(in the rows, 128 means zero)
Where one turn sends some rows of the set: a few examples, then the rows asked
nosu: [104  88 128 146 142 129  87 115 102 132 126 141 108]
Pefo: [141 145 130 137 139 135 135 129 171 107 126 132 109]
gafu: [ 89 139 141 138 131 128  92 158  93 140 123 108 143]
vanap: [105  96 140 135 141 134 152 106 127 165 123 116 126]
Vazo: [ 78 164 140 138 141 134 109 114 151 111 133 116 141]
pekop: [116  99 132 145 156 113 137 120 105 158 113 136 106]
keti: [138  98 123 140 150 153 133 135 149 167 111 114 129]
pinef: [103 145 110 125 153 152  99 157  91 136 116 129 132]
Ven: [135  85 149 167 144 131 117 135 137 153 110 116 130]
Dapo: [117 146 147 147 125 105 119 136 167 115 139 135 110]
kes: [126 155 125 132 135 116 126 139 168 120 134 139 103]
Zarem: [107  93 137 164 142 115 103 139 135 165 127 143 123]
movof: [ 86 101 113 116 129 151 107 110 128 157 141 128 120]
rek: [129 154 163 130 131 145  98 140 130 104 127  90 129]
dor: [115 160 138 113 136 172 107 128 143 111 139 109 131]
Zokog: [112 127 122 132 151 184 111 133 104 119 115 120 149]
Fivos: [139  94 138 138 141 124 102 130 102 136 102  95 109]
Lut: [101 153 138 155 161 138 102 111 136  88 119 133 130]
gamir: [117 157 152 139 140 125  79 147 115 102 133 123 113]
kon: [104 162 128 122 145 153  88 135 127 108 144 142 115]
nudof: [105  94 127 139 153 135 143 104 119 157 124 143 116]
nalu: [120 107 124 109 128 147 122 124 127 160 117  82 123]
Niral: [117 100 145 140 144 111 145 122 114 166 113 109 117]
zunil: [110 107 110 137 147 137 120 140 147 179 128 140 122]
veze: [133 135 153 152 129 123 127 125 170 102 131 127 117]
Tagin: [124 167 130 142 166 127 110 132 128  98 102 110 120]
ladan: [102 178 132 126 147 123 117 134 144 121 116  94 130]
Vanil: [ 98 122 155 145 129 161 104 135 106 122 122 100 161]

Dapo turns into veze
nudof turns into pekop
And these:
nosu turns into Fivos
pinef turns into gafu
kon turns into gamir
Ven turns into keti
ladan turns into Vazo

Where one turn sends some rows of the set: a few examples, then the rows asked
mopav: [149 102 146 115 156 140 109 175  85  99 139  77 128 105  96 136 132 131
 138]
Lopa: [136 103 110 150 155 145 155 153 105 104 135 127 117 117 141 159 113 111
  83]
fomis: [118 129 144 128 160 136 100 108  90 124 102 133 120 100 105 146  89 144
 100]
giko: [158 105 153 127 159 134 104 171  70 110 137  88 134 105 102 126 135 135
 128]
vib: [121 130 172 116 151 168 152 109 101 132 111  98 109 111  96 125  98 159
 112]
pibez: [153 105 146 115 178 140 118 168  74  96 144  83 128 111 104 131 133 124
 136]
nepod: [153 148 152 129 147 164 136  98  92 124 118 146 122 120 128 141  81 151
 121]
Bazod: [153  95 126 144 161 149 156 160 127 113 150 126 113 112 134 153 102 117
  84]
vemun: [147  85 109 126 166 159 151 163 113 106 150 127 120 112 140 160  97 115
  95]
bef: [145 116 125 103 128 160 119 145 109 101 150 131 135 119 173 135 111 119
 153]
Patot: [157 111 152 123 154 130 113 176  84 102 133  78 132 107  97 135 130 133
 129]
kodo: [149 153 146 117 158 178 137 101  88 124 113 144 124 112 120 137  92 150
 126]
mim: [118  65 159  98 148 157 146 115 103 126 137  99  95 124 111 120 133 120
 120]
domad: [ 90 137 150 128 151 146 134 117 115 122  95 113 115 104 128 136  88 147
 109]
bel: [151 109 141 111 121 156 118 136 116 104 148 126 125 124 166 146 118 122
 164]
dib: [134  67 167  89 153 150 125 119 114 131 149 113  99 125 121 106 120 115
 122]
sol: [159 116 144 116 123 161 129 142 105 113 142 131 136 119 176 137 107 129
 160]
Pap: [142 100 122 139 154 148 150 166 121 111 140 132 124 109 140 154 108 110
  78]
laka: [121 148 165 122 154 172 152 120 101 134 106 114 113 114 110 122  90 159
 134]
femag: [133  64 162  97 165 153 124 123 116 119 156 111  98 118 114 107 128 119
 126]
tadi: [128 132 145 121 168 144  98 104  74 122 100 119 120 102 103 152  97 147
 114]
Lok: [132  67 158  90 147 159 130 125 126 121 153 116  98 123 109 124 135 113
 117]
pef: [122 132 156 125 159 135  95 103  69 128 113 111 122 106 105 136  98 150
 106]
nubek: [156 106 147 130 155 135 109 148  61 102 134  89 126 110  99 134 145 135
 135]
beka: [104 145 136 132 143 147 139 126 104 119  97 114 124 114 134 145  80 143
  90]
tagi: [145  98 114 140 155 157 147 175 120 108 151 127 117 122 127 144 116 116
  84]
besa: [151 145 149 128 159 166 124 113  82 132 115 145 123 109 102 140  85 155
 122]
mil: [155  92 117 142 160 152 153 166 131 100 145 129 117 116 134 153 103 118
  97]
totat: [150 120 134 105 116 156 117 143 105 111 149 124 139 112 172 135 110 128
 153]
Daza: [131  52 157  87 157 153 129 124 115 109 141 105 110 116 116 114 123 127
 129]
vomi: [155 114 130 117 116 169 143 126  99 105 138 134 131 125 168 139 115 132
 157]
Mes: [150 113 130 113 137 158 133 139 112  87 149 125 139 107 175 135 117 131
 156]
pumo: [112 132 161 118 163 174 152 111 104 127 100 104 109 110 109 115 102 162
 117]
fone: [101 131 133 137 159 148 130 120 106 116  88 113 118 107 133 146  85 149
  99]
tere: [126  67 176  90 151 153 137 123 117 131 141 103  99 117 117 119 128 115
 123]
mog: [151 107 145 135 158 137 102 176  80 102 143  83 124 120 113 131 136 135
 142]

tagi turns into mog
vib turns into beka
And these:
pumo turns into fone
laka turns into domad
mopav turns into bef
Mes turns into Daza
tere turns into Pap
mim turns into Lopa
dib turns into Bazod

Where one turn sends some rows of the set: a few examples, then the rows asked
gab: [ 90 136 127 154 117 113 105 110 160 138 123 108 127 105 142  99  81 140
 112 117]
bedi: [103 117 121 193 138 129 119 135 192 105 143 132 129 110 167 106 166 153
 103 112]
tulir: [130 117 138 101 125 132 136 102 156 112 104 113 131 154 158 126 148 127
  98 109]
nuv: [126 130 133  99 127 136 139 121 150 116 105 131 115 172 144 126 144 133
 106 100]
pamas: [113 145 121 189 143 104 104 135 145 149 149 116 148 123 130 112 122 154
 110 140]
Dano: [129 131 142 110 143 130 134 101 146 122 104 141 126 165 144 132 156 115
  96  98]
vulib: [100 141 129 137 125 117 105 128 154 149 137 107 114 111 134  86  92 149
 130 122]
Zaze: [109 121 122 183 143 131 120 147 187 111 150 129 123 112 163  97 172 158
 113 115]
Kuzo: [111 117 126 189 137 127 113 136 191 113 154 143 122 118 158 105 171 160
 106 113]
mak: [133 115 141 103 121 129 130  95 159 115 109 126 129 160 153 131 149 130
  95 107]
duze: [ 61 162 128 177 149 123 111 115 188 131 146 137 137 110 141 123 117 123
 109 109]
lak: [ 98 145 131 173 139 135  94  92 129 125 151 165 107 148 155 146 142 137
 124 126]
Tiva: [ 80 149 116 178 147 140 116  99 126 101 120 125 127 121 181 140 131 118
 120 127]
nedab: [ 95 133 114 187 127 118 142 111 181 102 116 148 131  96 156 135 145 143
 147 115]
tevov: [101 134 135 150 114 110  93 108 161 151 141 130 114 120 128 101  88 151
 116 117]
Ropo: [ 98 157 121 149 159 149 113 129 116 123 147 127 104 135 165 118 152 135
 150 135]
dur: [ 75 165 134 164 152 125 103 127 184 147 167 151 120 124 126 116 130 135
 124 112]
nat: [136 118 141  96 126 133 132 106 154 119 113 120 125 161 152 123 154 132
 103 109]
sefi: [ 67 170 125 158 161 132 119 141 179 136 152 121 129 108 141 105 128 126
 130 116]
tir: [122 126 133 110 121 131 135 107 155 111  99 138 121 172 145 136 137 130
  95  96]
Tosu: [105 140 115 164 138 126 145 137 171 114 130 139 118 100 150 117 159 152
 169 122]
mito: [129 135 139 104 147 133 139 110 142 121 103 131 125 161 147 125 158 115
 102 100]
lutid: [124 132 138 112 144 131 139 103 145 115  96 131 131 158 150 130 153 111
  94  98]
Zomi: [110 132 124 177 125 117 129 115 179 121 140 171 114 114 137 134 157 158
 157 116]
Les: [111 146 119 189 144 105 107 136 145 147 145 110 151 119 134 111 121 152
 109 140]
nem: [118 129 128 105 127 135 144 117 151 106  93 122 124 164 152 129 138 126
 100  99]
zamu: [111 144 120 192 141 103 104 131 147 146 145 115 152 121 133 115 120 152
 105 139]

dur turns into duze
pamas turns into zamu
tevov turns into gab
And these:
bedi turns into Zaze
lutid turns into mito
Ropo turns into lak
mak turns into tulir
Zomi turns into nedab
nuv turns into tir

Where one turn sends some rows of the set: a few examples, then the rows asked
vofof: [138 168 136 153 131 126 110 124 130 104 122 132 153 110  84 164 128 109
 113 116 130 158 151 122 143  73 146 111 127]
bupof: [106 141 102 161 109  87 127 150 126  95 130 158 155 120  82 160 133 170
 136 125 142 176 116 116 124 134 112 109 139]
Kif: [147 155 128 159 151 119 121 145 124  85 144 133 146 136  71 156 107 148
 170 133 134 134 117 128 128 139 144  98 153]
Tupe: [126 135 134 140 110 113  79 109 138  78 118 121 139 162  96 123 128 116
 139 102 143 129 133 135 138  88 128 137 127]
remub: [110  88 108 129 110 110 122 128 106 123  92 115 127 116 106 118 113 127
 142 124 142 159 158 119 138 110  73  90 149]
bir: [143 155 127 158 157 114 119 139 118  85 140 125 138 134  75 161 107 161
 168 129 132 130 124 125 125 144 143  94 160]
vid: [128 143 126 188 146 117 104 147 100 109 112 139 132 119 106 174 111 169
 163 131 121 143 127 123 115 140 134  98 155]
basi: [115 134 129 189 150 114 110 152  95 108 105 140 132 120  97 177 103 167
 164 127 128 135 120 124 116 137 135  99 137]
misob: [142 153 142 180 153 132  94 139 121  98 132 131 149 121  97 167 138 132
 121 118 122 149 158  98 136  97 138 102 134]
vofa: [131 138 108  99 138 134  93 112 123 108 137 120 143 153  77 151 134 156
 141  98 116 127 133 149 142 109 127 128 194]
taguv: [127 119 120 134 127 131 126 154 145 114 103  76 118 142 102 152  99 139
 139  82 152 157 125 178 131 107 138 123 140]
Lenu: [123 125 111 115 125 147 108 164 142 116 138  99 103 126  99 136 103 145
 100  86 120 184 131 156 138 107 142 121 140]
Koga: [125 133  83 142 126 109 141 118 136 124 124 109 129 103 106 155 106 165
 126  89 124 120 125 169 125  95 148  89 122]
kazu: [158 121 131 104 163 103  90 147 147  97 117 131 134 121 104 150 112 127
 125  93 139 159 106 164 151 115 120  88 136]
maz: [151 151 138 175 150 130 102 143 126  98 140 132 150 123  97 163 148 131
 132 116 125 156 154 100 138  93 132 100 128]
Gur: [ 81  98 104 130 105 103 122 143 117 151  97 145 156 125  91 140 133 145
 120 119 134 137 108 136 125 128 104 122 170]
mogad: [128  97 113 103 120 118 118 152  89 123 100 106  83 127  92 108 136 140
 146 116 125 138 136 125 133 105  95 112 149]
lorod: [106 130 118 184  96 105 122 147 119 104 125 151 176 123  96 161 140 152
 118 121 156 158 118 127 120 122 125 101 126]
zofi: [ 99 101  82 117 102 132 103 150 107 124 107 124 130 142 100 125 106 126
 130 156 151 142 162 128 127 144  98 106 152]
ninuk: [141 141  85 122 119 110 101 141 114  70 160 124  97 150  99 122 145 149
 138 104 140 122 131 138 134 122 138 112 132]
sir: [115 101  97 121 127 110 107 124 118  95 107 118 131 104  78 170 113 138
 101  88 145 124 104 150 145  90 119  87 100]
Supiv: [113 122 135 163 147 131  88 144 130 108 129 150 152 116 108 185 126 177
 131 125 114 155 151 102 129 125 130  93 141]
Ges: [139 140 101 149 138 134  98 145  76 110 114 106 123 132  98 147 151 117
 124  86 121 113 120 147 142  84 133 129 162]
Mupaz: [147 149 107 128 142 104 142 138 127  86 153 115 135 114  62 162 113 150
 151 110 147 125 113 137 139 130 148  81 152]
tefur: [112 111 112 108 132 103 114 165 100 110 104  97  83 113  96 126 146 135
 118 110 110 129 114 133 133  88 112 114 121]
mizov: [ 98 110  90 133 103 103 132 154 104 151  96 149 132 114 114 144 160 154
 113 121 132 147 129 140 120 117 102 113 161]
dap: [150 150 106 120 161 119  93 155 127 134 120 144 123 143  98 159 110 116
 120 101 154 152 129 172 140 118 143 105 110]
Fid: [ 95 104  76 121 105 137 118 151 103 133 115 128 131 132 104 124 103 126
 125 153 147 135 163 134 129 142 110  93 146]
kup: [ 98 107 116  96 109 145  96 135 120 135  98 111 132 162  92 123 117 127
 125 144 145 116 163 139 127 121 117 119 148]
pov: [124  99 111 105 120 113 115 150  85 116 100 100  84 124 101 107 137 137
 135 118 129 136 143 122 135 107  92 100 147]
Koni: [120 126 135 178 150 130  81 145 127 117 129 140 156 118 105 182 126 166
 134 121 119 150 147  94 126 129 131 100 151]
kud: [100 137  85 130 134 110 112 124 160 111 112 117 142  98  94 157  90 141
 105  97 101 140 122 137 140  84 140 121 130]
bet: [109 146  85  99 122 118 112 111 127 102 103 144 121 121  82 175 105 155
 109 121 133 146 130 174 132  98 131 102 108]
sug: [116  84 109 132 102 116 107 133  95 123  99 114 121 124 107 115 121 129
 138 128 147 157 159 123 130 120  75  89 145]
soduv: [ 96 117 129  88 117 131 109 122 145 139 112 111 131 161  84 141 127 150
 129 130 131 113 143 166 117 107 134 120 132]
lov: [105  99 119  96 108 155 101 145 125 138 102 111 131 157  93 127 129 125
 127 141 140 116 157 140 127 115 122 125 149]

kud turns into sir
pov turns into bir
tefur turns into Mupaz
And these:
mizov turns into bupof
Koni turns into sug
ninuk turns into vofa
Lenu turns into kazu
Supiv turns into remub
mogad turns into Kif

Where one turn sends some rows of the set: a few examples, then the rows asked
Kivum: [152 125 139 125 149 127 109  95 134 147 134 126 133 108 134 121  99 111
 152 120 115 132  94 129 127 138 142 146 154 179  96  84 135]
Tazal: [127 159 125 134 150 150 172 148 106 109 154  96 142 101 110 124 130 123
 128 137 148  92 128 109 176 125 121 139 143 152 113 137 126]
sabe: [135 122 139  99 113 125 121 158 159 122  90 115 109 128 117 123 100 115
 121 108 137 137  96 104 164 136 127 141 163 170 119 123  98]
dup: [162 117 130 156 160 133 151 159 123 122  92 107 142 147 117 139 120 110
 147 127 104 136 102 164 129  97 130  85 136 118 107 130 129]
Kedov: [143 131 126 109 146 126 121 133 146 118 149 113 134  96 105 147  71 132
 133 139  92 128 137 131 126  96 171 133 151 123 144 151 147]
vani: [157 165 134 126 133 147 125  91 122 133 137 101 111 109 133 135 111 110
 135 123 139 134  97 158 125 136 103 131 147 185 113  88 134]
letil: [145 137 129 120 118 121 129 102 149 163 158 124 125 137 129 117 110 128
 139 116 113 143 101 157 117 162 139 143 135 159 106  97 155]
norep: [178 161 117 109 109 128 123  92 145 125 133 125 112 136 108 123 106 121
 132 122 113 131 112 148 136 146 121 148 126 193 108 109 132]
Nogu: [155 168  91 113 140 140 138 136 121 114 158  63 122  93 121 114 117 156
 113 121 110 129 109 148 143 102 145 116 125 120 123 142 123]
kob: [156 123 130 142 119 179 168 185 125 118 122 105 140 120  92 132 115 108
 150 110  94 133 128 157 159 125 132 122 128 152 120 150 143]
tef: [156 136 121 138 139 133 101  88 128 123 138 115 118 100 132 134 115 113
 150 126 121 129 104 139 141 146 114 138 141 186 107  86 125]
Bakug: [118 130 128 113 178 134 138 149 108 108 151 144 137 104 124 131 126 123
 129 148 136  85 148 120 156 132 129 128 141 131 124 122 126]
tugo: [142 150 120 120 137 135 161 132 131 113 143 136 129 123 122 117 146 133
 150 119 128  72 152 119 139 118 149 140 121 154 123 168 116]
Ginu: [150 123 136 166 136 163 166 167 120 120 106  94 149 120 105 136 109  96
 164 117 105 138 104 162 143 105 128 107 129 148 114 155 130]
lil: [153 158 124  98 116 135 134  97 134 145 142 120 118 135 123 103 108 124
 130 113 116 146  92 171 123 154 126 141 118 174 106 107 135]
subu: [106 116 132 103 115 124 114 158 141 107 103 127 115 110 130 116  99 111
 125 116 143 144  98 143 144 161 112 121 133 162 132 125  97]
muve: [157 174 126 103 152 142 134 140 129 142 134  74 138 115 121 124 104 143
 126 114 118 132  91 148 149  73 159 152 133 119 133 140 108]
Kasu: [157 119 129 151 129 138 170 168 122 109 100 102 152 144  92 130 107 114
 137 126  95 149 106 164 142 118 135  97 128 128 111 139 146]
Ves: [104 121 146  99 185 118 147 123 111 113 122 134 137 134 113 132 105 117
 121 150 128 122 111 128 159 114 134 125 151 108 128 126 129]
vefik: [133 125 124 111 118 109 129 161 153 129 101 122 122 120 146  90 116 125
 131 100 143 119  94 118 118 143 142 113 138 168  97 133  92]
lebim: [114 133 132 132 110 113 133 175 145 125 126 113 124 113 144 123 114 124
 116 121 166 128 109 140 117 167 112 104 146 151 123 108 120]
gorin: [135 142 147 107 106 117 138 156 161 122  93 131 110 127 131 125  91 108
 125 116 155 120 113 129 101 132 127 112 155 176 125 143 110]
Siku: [153 154 152 113 143 142 134  98 127 156 133 112 125 117 135 122  96 109
 137 117 133 137  87 148 111 129 132 138 160 177 102  86 143]
Figod: [123 131 132 113 159 132 109 135 136 141 147 103 146 103 124 139  90 133
 147 123 101 142 103 155 145  94 166 154 129 106 151 142 118]
Kab: [165 152  93 117 143 121 118 139 126  89 146 105 139  81 109 123  92 142
 127 139  99 111 137 134 130 103 158 119 119 141 126 149 121]
lol: [118 128 138 129  97 127 128 143 171 129 112 106  88 129 132 151 113 112
 131 111 151 136 115 131 131 143 106 118 164 159 143 139 115]
res: [133 148 123 105 143 145 141 131 141 144 160  72 116 108 117 138  97 144
 120 120 103 146 110 146 139  94 158 130 156 102 142 144 148]
gurof: [169 140 122 131 111 115 119  97 159 144 149 129 120 137 114 138 108 124
 141 126 110 128 122 135 130 154 133 150 143 177 108  99 151]
firo: [172 112 120 128 154 136 145 174 128 121 102 123 131 156 110 134 131 128
 127 123  90 131 124 160 141 113 135  92 137 108 111 115 141]
doma: [122 154 120 132 125 136 184 112 126 115 135  92 131 134 112 108 145 133
 147 110 129 110 107 128 159 114 141 141 117 144 120 178 114]
suzo: [116 111 114 133 110 120 119 148 164 137 120  97  99 122 147 116 138 129
 137  96 139 135  96 120 148 154 120 118 147 151 115 129  98]
nipo: [171 116 122 119 143 176 143 191 130 130 124 126 119 132 111 136 139 122
 140 108  89 115 147 154 159 121 133 117 137 132 120 126 137]
Lefen: [104 132 137 123 143 114 172  96 135 124 125 109 122 160 116 131 133 131
 140 124 124 131 103 144 141 109 140 126 133 106 137 166 130]
zot: [143 139 139 127 109 114 140 174 163 140 112 101 117 131 132 129 115 128
 113 113 160 119 107 102 137 141 127 125 176 159 110 106 120]
luvu: [123 129 137 111 156 113 149 116 141 122 133 154 120 149 126 140 134 130
 142 132 124  92 149 135 121 113 149 126 137 116 141 156 132]
pidef: [142 145 116 148 147 116 103 142 135 113 157 110 152  89 123 158  97 134
 148 144 116 115 136 152 129 105 150 138 121 122 154 138 123]
Kun: [173 114 126 133 170 159 131 175 129 136 107 125 119 139 130 143 141 115
 148 114  99 111 130 156 142  98 129 101 143 122 113 122 122]
mif: [113 150 143 120 158 134 181 123 109 114 125  86 141 131  98 126 108 117
 119 139 140 129  91 117 177 107 126 136 154 129 116 141 129]
bura: [177 189 110 138 140 126 128 146 128 113 144  81 144 101 119 143 109 144
 127 135 133 104 125 145 133  84 142 135 125 136 136 136 113]
Nogiv: [160 121 132 142 146 190 146 183 126 134 121 113 126 112 118 140 130 101
 165 105 100 114 132 154 155 107 128 122 136 152 119 146 123]

Ginu turns into firo
gurof turns into vani
Ves turns into tugo
And these:
pidef turns into Nogu
gorin turns into zot

